Here are some rows, each followed by its group. Rows of different groups can look alike.
[ 0.   0.6  0.3 -1.6 -1.2 -0.1  1.6 -1.2 -1.   1.   1.6  1.2 -1.6 -1.
 -1.3  0.2  1.   0.9 -0.7  1.2  1.  -0.4 -1.2 -1.1] Yt
[ 0.5  0.  -1.4 -0.9 -1.   1.4 -0.7 -0.7 -1.4 -0.2  0.9  1.2 -1.1 -0.3
 -0.4  1.6 -1.  -1.6 -1.3 -1.1  0.2  1.4  0.4 -1.4] Ir
[ 1.6 -0.7 -0.7  0.  -1.5  1.1 -0.7 -0.7  0.2 -0.9  0.9 -0.6 -1.4 -0.9
 -1.6 -0.5 -0.1  0.7  0.3  1.   1.2 -0.4  0.7 -0.4] TM
[ 1.   1.6  0.3  1.4 -1.5 -0.9 -1.4  1.1  1.6  1.  -0.7 -0.2  0.5 -0.7
 -1.5 -1.4 -1.3  1.4  1.   1.4  1.6 -0.4 -0.7 -1.1] TM
[ 0.5 -0.1 -0.9 -1.3 -0.8 -0.4  0.7 -0.7  0.4  0.7  1.2  1.1 -1.4 -1.5
 -1.6  0.7  1.7 -0.2  0.  -1.5  0.5 -0.9 -0.5 -1.4] Yt
[-0.2 -0.7 -1.4 -0.7  1.7  1.4  0.7  0.7 -1.  -0.9  1.4  1.4  0.7 -1.5
 -1.1  0.7  1.7  0.2 -1.6 -1.7 -1.1  1.4 -0.5 -1.4] Ir
[-1.4  0.4  0.9  1.1  1.3  1.6  0.7 -1.  -0.7 -1.3 -1.3 -0.4  0.   1.6
  1.2  1.   0.8 -0.7 -0.4  0.  -1.5 -0.7  1.1  1.4] Ne
[-0.9  0.7 -0.7 -0.9 -0.8 -0.3 -0.9 -1.   1.4  0.7  0.9 -1.4 -0.7 -1.2
 -0.2 -1.2 -0.8  1.4  0.7  1.2  1.4  0.  -0.2 -1.6] TM
[ 1.4  0.  -0.6 -0.5 -1.2  0.2 -1.2  0.5  1.1  0.   0.9  0.3 -1.3 -1.5
 -0.9  0.   0.4  1.1  0.3  0.3  1.6  1.  -0.9 -0.9] Nl
[ 1.4  0.  -0.2 -1.6  0.3  1.4  1.1  0.  -1.   1.2  1.   0.9 -1.6 -1.2
 -1.1  0.7  1.5 -1.2 -0.9  1.   0.7  1.2 -1.6 -0.4] Yt
[ 1.4 -0.7 -1.1 -1.4 -1.   0.7  0.5 -1.2 -0.5  0.   1.4  0.5 -1.3 -1.5
  0.3  0.9  0.8 -1.6 -0.2  0.5  0.3  0.7  0.7 -1.6] Ir
[-0.4  0.4  0.9  0.  -1.  -0.8 -1.6  0.2  1.4  1.4 -0.4  0.2  0.7  0.7
 -0.8 -0.2 -1.5 -0.4  1.2  0.5  0.2 -0.4  1.3 -0.5] TM
[-0.9 -0.9  0.9  0.  -1.2 -0.8 -1.2  1.6  1.3  0.8 -1.4  0.9  1.6  0.9
  0.7 -0.9 -0.3 -1.4  1.4  0.1 -1.3 -1.4 -0.5  1.4] AE
[ 0.9  1.6 -1.1  0.   0.3 -0.1  0.7  0.2 -1.2  1.6  0.7  0.9 -1.6 -1.5
 -1.1  0.7  0.4  0.4  0.7  0.3  0.2  0.7 -0.7 -1.6] Yt
[ 0.9  1.6 -0.2 -0.9 -0.4 -0.6  0.5 -0.9 -0.2  1.2 -0.2  1.4 -1.4 -1.2
 -1.6 -0.9 -1.   0.9  0.   1.6  0.9  0.1  0.6 -0.4] Nl
[-1.6 -0.7  1.2  1.2 -0.4 -0.6 -0.5  1.2 -1.4 -1.7 -1.3 -0.7  0.3  1.4
  1.4  0.   0.1 -1.6 -0.2  0.3 -0.7 -1.3  0.9  1.4] Pq
[ 0.2  1.6 -0.7 -0.9  0.6  0.6 -1.4 -0.2  1.1  1.2 -0.2  1.2  0.2 -1.2
  0.   1.4  0.3  0.  -1.1  1.2  0.   1.2 -0.3 -0.5] Yt
[-1.6  1.3  1.   0.  -0.8 -0.4  1.6  1.2  0.9 -0.9  0.   0.2  1.6  1.4
  1.4 -1.4 -1.2 -1.1  1.6  1.2 -1.5 -1.3 -0.2  1.3] Pq
[ 0.3 -0.9 -0.9 -0.2  0.6  1.4 -0.5 -1.  -0.2  1.4  1.2  1.1  0.9 -1.
  1.4  1.2  1.1 -0.9 -1.6 -1.5 -0.6  1.2 -0.3 -1.2] Lv
[-1.2  0.2  0.5 -0.4 -1.2 -0.6  0.   0.9  1.4 -0.4 -0.7 -1.3  1.4  1.4
  1.  -0.9 -1.5  0.   1.4  0.8 -1.5 -1.4 -1.   0.7] AE
[-1.6  1.6  1.6  0.9  0.1  0.1  0.5  0.7 -0.5 -1.7 -1.3 -0.7  0.   1.1
  1.4  0.7 -0.8 -1.6 -1.1  0.5 -1.3 -0.7  0.7  1.3] Pq
[-0.5 -0.1  1.4  0.7 -0.1 -0.6  0.4  1.4  1.6  0.7 -1.1 -1.3  1.1  0.2
 -1.6 -1.1  0.3  1.6  1.4  0.8 -0.6 -0.4 -1.4  0.2] TM
[ 0.9 -1.6  0.  -1.4  0.8  1.6  1.1 -0.9 -1.  -0.2  0.7  1.2 -1.1 -0.9
  0.3  1.4  1.  -1.4 -0.7 -0.6  0.7  1.  -0.2 -1.1] Ir
[-0.7  1.5  1.4  0.7 -1.3 -0.9  0.7  1.4  0.4 -1.3 -0.7 -1.1  1.2  0.9
  1.4 -0.4 -1.5 -0.4  0.7 -0.2 -1.6 -1.6  0.   1.4] Pq
[ 0.2 -1.4  0.2  0.3  0.1 -1.3  0.7 -0.5  1.6  0.8  0.9  0.  -1.3  0.5
 -0.2 -1.6 -1.2  1.4  1.4  0.   1.  -1.3  0.4  0. ] TM
[ 0.7  0.9 -1.4 -0.7  1.5  1.6  1.6 -1.4 -1.6 -1.1  1.2  1.1  0.   0.5
  0.8  0.9  1.   1.2 -1.4 -1.7 -0.6  1.6  1.3 -0.9] Lv
[ 0.7 -0.5 -1.3  1.4  0.1  1.6  1.6 -1.  -1.4 -0.8  1.4  0.7 -1.6 -1.
  0.5  1.4 -0.3 -1.6 -1.6 -0.6 -0.7  1.2  0.  -1.2] Ir
[ 1.2 -0.5 -1.3  0.5  1.2  1.1 -1.1 -1.4 -1.4  0.7  1.4  1.6 -0.2 -1.5
 -0.4  1.4  1.5 -0.7 -1.1 -1.5  0.   0.1  1.3 -0.9] Ir
[ 0.9  0.9 -0.6  0.5 -0.1 -0.9 -1.1 -1.6  0.5 -1.1  0.7 -1.4 -0.6  0.7
  0.5  0.3 -0.6  1.1 -0.4  0.3 -0.2  1.4  0.9  1.3] Yt
[ 0.3 -1.6 -1.6  0.7  1.5  1.4 -0.2 -1.2 -1.4 -0.8  0.2  1.4  0.7 -0.7
  0.5  1.6  1.3 -1.6 -1.3 -1.1 -0.2  1.6  1.6 -0.5] Lv
[-1.6  0.   1.   1.1 -1.2 -1.1  1.6  0.2  1.3 -0.2  0.9 -1.6  1.4  1.2
  0.3  0.3 -1.2  1.6  0.5 -0.2 -0.7 -1.6  0.4  1.3] Pq
[ 1.   0.2 -1.1 -0.2 -1.3 -0.6 -0.7 -1.2  0.9  0.8  0.9  0.9 -1.6 -1.4
 -1.6 -0.5  0.3  1.2 -0.6  1.   1.2  0.9 -1.4 -1.1] Nl
[ 1.2  0.7 -0.6 -1.3 -1.   0.7 -0.7  0.7  0.   1.6  0.   0.5  0.5 -0.7
 -1.3 -1.6 -1.   0.7  1.   1.4  0.9  0.7  0.  -0.7] TM
[ 0.3  1.3  0.9 -1.6  0.3  0.9 -0.2 -0.9 -0.5  0.8  1.4  1.4 -1.3 -0.7
 -1.1  1.2 -0.3 -1.2  0.5  1.4  1.4  1.2 -0.2 -0.7] Yt
[ 1.4  0.7  0.7  0.3  0.4  1.3  0.  -0.3 -0.2  0.5  0.9  1.6  0.5 -0.7
 -0.9  0.7  0.8 -1.6 -0.7 -1.5  1.   1.2 -1.  -1.1] Ir
[ 1.6 -0.1  0.7 -0.5 -1.  -0.4 -0.7  0.7  1.3  0.5 -0.6  0.7  0.5 -0.3
 -0.2 -1.2 -0.8 -0.2  1.2  0.3  0.3 -1.1  0.6 -1.2] TM
[ 0.5 -0.3 -1.3 -0.9  1.  -0.3 -0.5  0.2 -0.9  1.2  0.9 -0.4  0.  -0.2
 -1.1  1.2 -0.3  0.4 -0.6  0.3  1.4  1.4 -0.5  0.5] Yt
[ 0.7  0.7 -0.2 -0.9 -0.6  0.1  1.3  0.  -0.3  0.1  1.   0.9 -1.1 -1.2
 -0.6  0.   0.4 -0.9 -1.4  0.3  1.4  0.3  0.4 -0.2] Yt
[-1.4 -0.1  0.7 -0.5 -0.1 -0.4  0.2  0.4  1.4  0.1 -1.3  0.7  1.6  0.9
  0.5 -1.1 -0.8  0.4  1.4 -0.4 -0.7 -1.3 -0.7  0. ] AE
[ 1.4  1.5  0.7 -0.9 -0.4 -1.4 -1.1 -0.2  1.4  1.6  0.   1.6 -0.6 -1.2
  0.3 -1.4 -1.   1.4  0.   1.2  1.2  0.1  0.7 -0.9] TM
[ 1.  -0.5 -0.4 -0.9  0.8  0.6  0.5 -1.6 -0.2 -0.2  0.9  1.2  0.  -1.2
 -0.2  0.7 -0.3 -0.5  0.1 -1.1  1.4  0.9  0.2 -1.2] Ir
[-0.5 -1.2 -1.4 -1.4 -1.2  0.4 -0.3  0.2 -1.   0.3  1.4  0.5  0.   0.4
  1.5  1.2  1.1 -1.4 -1.4  0.7  1.6  1.6  0.9  1.4] Ir
[-1.1 -1.6 -1.1 -0.7 -0.3  1.1  1.4  0.  -1.2 -0.8 -1.4  1.4  0.7  1.2
  0.8  0.9  1.3 -1.4 -1.1 -1.1  1.4  0.3  1.1  0.7] Lv
[ 0.   0.6 -1.1 -0.5 -0.6  1.1 -1.1  0.4 -0.7 -0.2  0.  -1.4 -0.9 -0.9
  0.7  0.9  0.8  0.9  0.5  0.7  1.6  1.6  1.3  1.1] Yt
[-1.2  0.7 -1.1  0.3 -0.4 -0.3 -0.7 -1.6 -0.2 -1.5 -0.6  1.2 -1.4 -1.
  0.  -0.2 -0.6  0.5 -0.4  0.8  1.6  0.9  1.4  0.4] Nl
[ 0.2 -0.7 -1.1  1.2  1.5  1.4  0.4 -0.3 -1.  -0.9 -1.3  0.2  0.5  1.2
  1.2  1.4  1.5 -0.2 -1.3 -1.7 -0.4  0.9  1.6 -0.2] Lv
[ 0.2 -1.4 -1.3  0.9  1.5  1.6  1.3 -1.6 -1.2 -1.3 -0.4 -0.2  0.2  0.9
  1.4  1.4  1.5  0.2 -1.6 -1.7 -1.6  1.6  1.3 -1.6] Lv
[ 1.2  0.4 -0.9 -0.2  0.3  0.7  0.4 -1.2 -1.4 -1.1  1.2  1.4 -0.6 -1.2
  0.1  0.2  0.3 -1.2 -0.6 -0.2  0.5  0.   1.1 -0.4] Ir
[ 1.6 -1.2 -0.4  0.  -0.4  0.2  0.   0.4  0.7  1.6  1.6  0.5 -1.1 -1.5
 -1.1  0.2  0.8  1.2 -0.7  0.8  0.9 -1.3  1.4 -0.2] Yt
[ 1.2  0.2  0.  -0.5 -1.3 -1.4 -0.9  0.9  1.4 -0.2  0.3  0.9 -1.1  0.
 -1.3 -1.6  1.1  1.4  1.2 -0.6  0.7  0.9 -1.4 -0.5] TM
[-1.2 -1.4 -1.1 -1.6 -0.1  0.4  0.9 -1.  -0.7 -0.2 -0.6  1.6  1.1  0.
  0.7  1.   0.4 -0.9 -0.9  0.7  1.4  0.5  0.7  0. ] Lv
[ 0.9  0.7 -0.9 -0.9  1.  -0.1  0.7  0.  -1.  -1.1  1.   1.6 -0.6 -0.5
  0.5  1.  -0.1 -0.7 -1.1  0.7  1.4  0.5 -0.5  0.2] Ir
[-1.1 -0.9 -1.4 -0.5  1.2  1.6 -1.1 -0.3 -1.4  0.1  0.7  0.3  0.5 -0.2
  1.4  1.4  1.5  0.4 -0.4 -1.1  0.3  0.7  1.3 -0.4] Lv
[-1.1 -0.1  1.   1.1  1.   1.4 -0.7 -0.3  0.2 -1.7 -1.1 -1.4  1.1  1.6
  0.3  0.5  1.1 -0.7 -0.2 -1.3 -1.1  0.   1.3  1.1] Ne
[-0.7 -0.9  1.2  0.2  0.1 -1.1  0.7  1.1 -1.2 -0.4 -1.4 -1.1  0.9  1.6
  1.2  0.3 -1.3 -0.7  0.   0.  -0.9 -0.7  1.1  0.9] Pq
[-0.4  0.6  0.7  0.7 -0.6 -1.4 -0.2  1.2  1.3  1.6 -0.2 -0.2 -0.7  1.2
 -1.3 -1.4 -0.6  1.2  0.7  0.8  0.7  0.9 -1.4  0.2] TM
[ 0.5 -0.9  1.  -0.4  1.5  1.4  1.1 -1.2 -0.5  0.8  1.4  1.2 -0.2 -0.5
  1.5  1.6  1.  -1.6 -1.3 -1.5 -0.9  1.6 -1.4 -1.4] Lv
[-0.7  1.5  1.   0.9 -0.4 -0.9  0.7  1.2  1.3  1.2 -0.4 -0.2  1.1  1.4
  0.5 -1.1 -1.   1.4  0.9  0.7 -0.9 -1.1 -0.5  0.7] AE
[-0.2 -0.3 -1.6  1.6 -1.   0.7  0.2 -0.3  1.1  0.3  0.9  1.4  0.7 -1.5
 -1.3  0.3  1.  -1.2  1.  -0.2  0.7  1.6 -0.3  0. ] Yt
[ 1.   0.9  1.   0.2  0.1 -1.3 -1.6  0.4  0.4  0.8 -0.2  0.7 -1.3 -0.9
 -0.8 -0.2 -0.6  1.6  1.   1.   1.4  0.5  0.4 -0.5] TM
[ 1.2  1.5  1.  -1.4 -0.3 -0.3 -1.4  0.4  1.3 -0.4  1.4  1.4  0.2 -1.2
 -1.6 -1.4 -1.2  0.2 -0.2  1.6  0.2 -0.2  1.3 -1.2] TM
[ 1.  -1.6 -1.3 -1.1  1.7  0.7  1.3 -0.9  0.4 -1.3  0.5  1.4  0.7  0.4
  1.4  1.6  0.6 -1.2 -1.6 -1.5 -0.9  1.2  1.4  0.5] Lv
[ 0.9  1.6  0.   0.2 -0.3 -1.3 -1.1  0.9  1.1  1.  -0.4  0.  -1.1  0.2
 -1.5 -1.4 -0.8  1.4  1.2  1.4  1.  -0.7  0.  -0.7] TM
[-0.2  0.2 -1.4  0.3  0.4  0.4 -0.7 -0.2 -0.5 -1.5  1.4  0.3  0.5 -0.9
 -0.9 -0.4  1.3 -1.1  0.  -0.6 -0.2 -0.2  0.6 -0.5] Ir
[ 1.2  0.4  0.5 -1.6  0.6 -0.6  0.2 -1.  -0.7  0.   1.4  1.6 -0.2 -1.5
 -1.1  1.   1.7 -0.2 -1.3  0.7  0.7  0.1 -1.6 -0.5] Ir
[-0.9 -1.   1.6  1.6 -0.4  0.6  0.2  0.  -1.  -1.7 -1.6  0.9  1.1  1.2
  1.4  0.5 -0.6  0.2  1.4  0.   0.2 -0.6  1.6  1.4] Pq
[-1.6 -1.2  1.2  1.1 -0.6 -1.1  1.4  1.1  1.3 -1.1 -0.7 -1.3  1.2  0.7
 -0.2  1.  -0.5  0.9 -0.2  0.3 -1.3 -1.4 -0.2  1.6] Pq
[-0.4  0.   0.2 -1.6  0.6 -1.1 -0.5  0.9  0.9  0.   0.5 -0.2  0.3 -1.2
 -0.4 -0.2  0.6 -0.2  0.5  1.4  1.4  0.9  1.6  0.9] Yt
[-0.9 -1.4  1.2  1.4  1.7  1.6 -0.9  0.5 -1.4 -1.7 -1.3 -1.3  1.2  0.5
  1.5  1.  -0.1 -1.1 -1.1 -1.7 -1.1 -1.4  1.4  1.1] Ne
[ 0.2  1.5  0.7 -0.9 -1.3 -1.1 -1.1  0.7  1.1  1.2  0.7  0.2 -1.4 -1.
 -1.6 -1.2 -0.8 -0.2  0.7  0.5  0.  -0.2  1.1 -0.9] Nl
[-1.2 -0.7 -0.6 -0.4 -0.3 -1.4 -1.6  1.4  1.1  1.6 -1.3 -1.3  0.9  1.1
  0.5 -1.2 -1.   0.9  1.  -0.4  1.2 -0.7 -1.2 -0.2] AE
[ 1.   1.6 -1.1 -0.5 -0.3 -0.8  0.5 -0.2  1.4  1.   0.5  0.  -1.1 -0.2
 -1.5 -1.4 -1.2  1.4  1.4  1.   1.   0.5  0.6 -0.2] TM
[-0.9 -0.5  0.5  1.1  1.7  1.3  1.3  0.2 -1.6 -1.5 -1.6 -1.6  0.  -0.2
  1.4  0.5  0.3 -1.4 -1.1 -1.7  0.2 -1.1  1.1  1.1] Ne
[-0.5 -1.2 -0.6  0.9  1.5  1.3  0.2  0.9 -1.6 -1.1 -1.6 -0.9  1.1  0.9
  0.   0.7  1.7 -1.6 -1.3 -0.6 -0.9  1.4  1.4  1.1] Ne
[-1.1  0.   1.4  1.4  0.1 -0.6  1.3 -0.3  0.2 -1.3 -1.4 -0.7  1.1  1.4
  1.5 -1.2 -0.8 -0.7  0.7  0.  -0.6 -0.6  0.   1.4] Pq
[-1.2 -0.1  1.   0.  -0.8 -0.8  0.   1.6  1.4  0.   0.7 -1.6  1.2  0.5
  0.1 -0.9  0.3  0.   1.   0.3 -1.6 -1.6 -0.3  1.4] AE
[ 1.4 -1.4 -0.4 -0.9 -1.  -0.9 -1.6 -0.2  1.3  1.6 -1.1 -0.7  1.2  0.5
 -1.5 -1.6 -0.3  0.9  0.7  1.   0.5 -0.6 -0.2 -1.6] TM
[-1.6  0.9  1.4  1.4  1.  -1.1 -0.7 -0.2 -0.3 -1.7 -1.6 -0.9  1.6  0.9
  0.5  0.9 -1.3 -0.5 -0.2 -0.6 -1.1 -0.7  0.2  1.4] Pq
[-0.4 -1.4  0.2  1.2  1.3  1.4  0.5 -0.7 -1.2 -1.3 -1.4 -1.4  0.3  0.9
  1.2  1.   1.  -1.6 -0.7 -1.7 -0.9 -0.6  1.6  0.7] Ne
[-0.9 -1.4 -1.1 -1.4  1.5  0.6 -0.3 -0.3 -1.   0.   0.7  1.2 -0.7 -0.5
  1.2  1.   1.7  0.4 -1.1 -1.5 -0.9  0.3  0.2  0.5] Lv
Which 4 groups are nearest to each row below, nearest first, going by the distance to the centre of the group?
[ 0.7  0.6 -0.7  0.9  0.1 -0.3  1.3 -0.5  1.4  1.2  0.3  0.5 -0.6  0.4
 -1.3 -1.2 -1.3  0.4  0.9  1.   1.4  0.5  0.2 -1.6] TM Nl Yt Ir
[-0.9  1.1 -1.4 -1.3 -1.   0.4 -0.5 -0.5 -1.4  0.1  0.5  0.  -0.9 -1.2
  0.5  1.6 -0.1  0.9 -0.4  0.5  1.   0.1  1.3  1.1] Yt Nl Ir Lv
[-1.2 -1.   1.2  1.1  1.3  1.6  0.4 -0.5 -0.3 -1.7 -1.1 -0.2 -1.3  1.1
  0.8 -0.2 -1.3 -1.4 -0.2  0.3 -0.6  0.  -0.5  1.6] Ne Pq Lv AE
[-0.9  1.3  0.2  0.7 -1.3 -1.1  0.   1.2  1.6  1.6 -1.1 -1.4 -1.1  1.4
 -1.6 -1.6  0.1  0.7  1.2  0.1  0.  -1.4 -1.6  0.5] AE TM Nl Pq
[-0.2 -0.5  1.  -0.2 -0.4 -1.1 -0.7  1.2  1.1 -0.8 -0.4 -0.4 -0.7  0.2
  0.1 -0.2 -1.5  1.2  0.5  1.4  0.3 -0.2 -1.2 -0.5] TM AE Nl Pq
[-0.2 -1.6 -0.7 -1.3  1.5  1.1  0.9 -1.4 -0.9  1.4  0.9  0.2 -0.4 -0.9
  0.5  1.6  1.1 -1.6 -1.1 -1.5 -0.2  0.  -0.9 -0.7] Lv Ir Yt Ne
Which 4 groups are nearest to each row below, nearest first, going by the average distance to the group's rows?
[-1.4  0.2 -0.9  1.6  1.7  1.1  1.6 -0.3 -1.  -1.5 -1.4 -1.1 -1.1  0.4
  1.5  1.6 -1.3  0.7 -1.3 -1.7 -1.3 -0.2  1.4  1.4] Ne Pq Lv Ir
Which 4 groups are nearest to each row below, nearest first, going by the distance to the group's nearest row?
[ 1.4  1.5  0.5 -0.7 -1.2 -1.3 -1.4 -0.2  0.2  1.2 -0.2  0.2  0.9 -1.
 -1.1 -1.6  1.   1.1  1.2  0.1  1.4 -0.4 -0.7 -1.1] TM Nl Yt AE
[ 0.   0.9  0.7  0.7 -1.2 -0.3 -1.1  0.5  0.7  0.1  1.   0.2 -1.4 -1.2
 -1.6 -0.9  0.1  1.2  1.2  1.4  0.5  1.4 -1.4 -0.2] Nl TM Yt Ir
[-0.2 -0.9 -1.1 -0.2  0.8  0.9  0.7 -1.4 -0.9  0.3  0.7  0.2 -1.1  0.2
 -0.9  0.3  1.7 -1.6 -1.1  0.   1.   1.2 -0.5 -1.1] Ir Yt Lv Nl
[-1.2 -0.1  1.6  1.6  1.3 -0.9  0.5 -0.3  0.4 -1.3 -0.6 -0.6 -0.6  1.2
  1.  -0.5 -1.3  0.  -0.4  0.5 -0.7 -1.4 -0.9  1.1] Pq Ne AE TM
[-1.4 -0.1  1.   1.6  0.4 -1.4  0.5  1.6 -1.   0.  -0.7 -0.6  0.3  0.5
  0.1 -0.9 -0.1  0.5 -1.4  0.1 -0.6  0.   0.9  1.6] Pq AE Ne TM
Which 3 groups are nearest to each row below, nearest first, going by the distance to the centre of the group?
[-1.4  0.4  1.2  1.4 -1.  -1.3  1.1  1.2  1.3 -0.4 -0.2 -0.7  0.   1.1
  1.  -1.2 -1.  -1.1  0.1 -0.4 -1.1 -1.3  0.4  1.6] Pq AE Ne
[-0.4 -1.2  0.7  0.5 -0.6 -0.4  0.5  0.9  1.1 -0.8 -1.1  0.5  1.1  0.5
 -0.6 -0.2 -0.3  1.1  1.   1.2 -0.7 -1.6 -1.4 -0.4] AE Pq TM
[-0.4 -0.3  1.4 -0.9  0.1 -0.9  0.7  0.9  1.1  0.  -1.4 -1.6  1.1  0.9
  1.  -0.7 -0.6 -1.6  0.3  1.  -1.5 -0.9  0.4  0.9] Pq AE Ne
[ 1.  -0.1  1.2  0.5 -1.2 -0.1 -0.5  1.1  0.7  0.7  0.9  0.   0.9 -1.2
 -0.8  0.  -0.3  1.6 -0.7  1.   0.2 -0.4  0.7  1.1] TM Yt Nl
[-0.4 -1.6  0.   0.   1.5  1.6  0.7 -0.2  0.   0.3  0.3 -0.9 -0.2 -1.
  1.4  1.6  1.7  0.5 -1.3 -1.5  0.5  1.4  1.4 -0.9] Lv Ir Ne
[ 0.  -1.4  0.   0.7 -1.3 -0.8 -1.4  0.9  0.9  0.5  0.5  0.   1.1  1.1
 -1.3 -1.1 -0.1 -0.9  1.4  1.   1.2 -0.7 -0.9 -0.9] TM AE Nl
Which 3 groups are nearest to each row below, nearest first, going by the distance to the group's nearest row?
[ 1.   0.9  0.7 -1.3 -0.8 -0.1 -1.1  1.4  0.4 -0.4 -0.9  1.6 -0.2  0.4
 -1.6 -1.6 -0.5  1.4  0.7  1.2 -0.6  1.  -0.7 -0.9] TM Nl AE
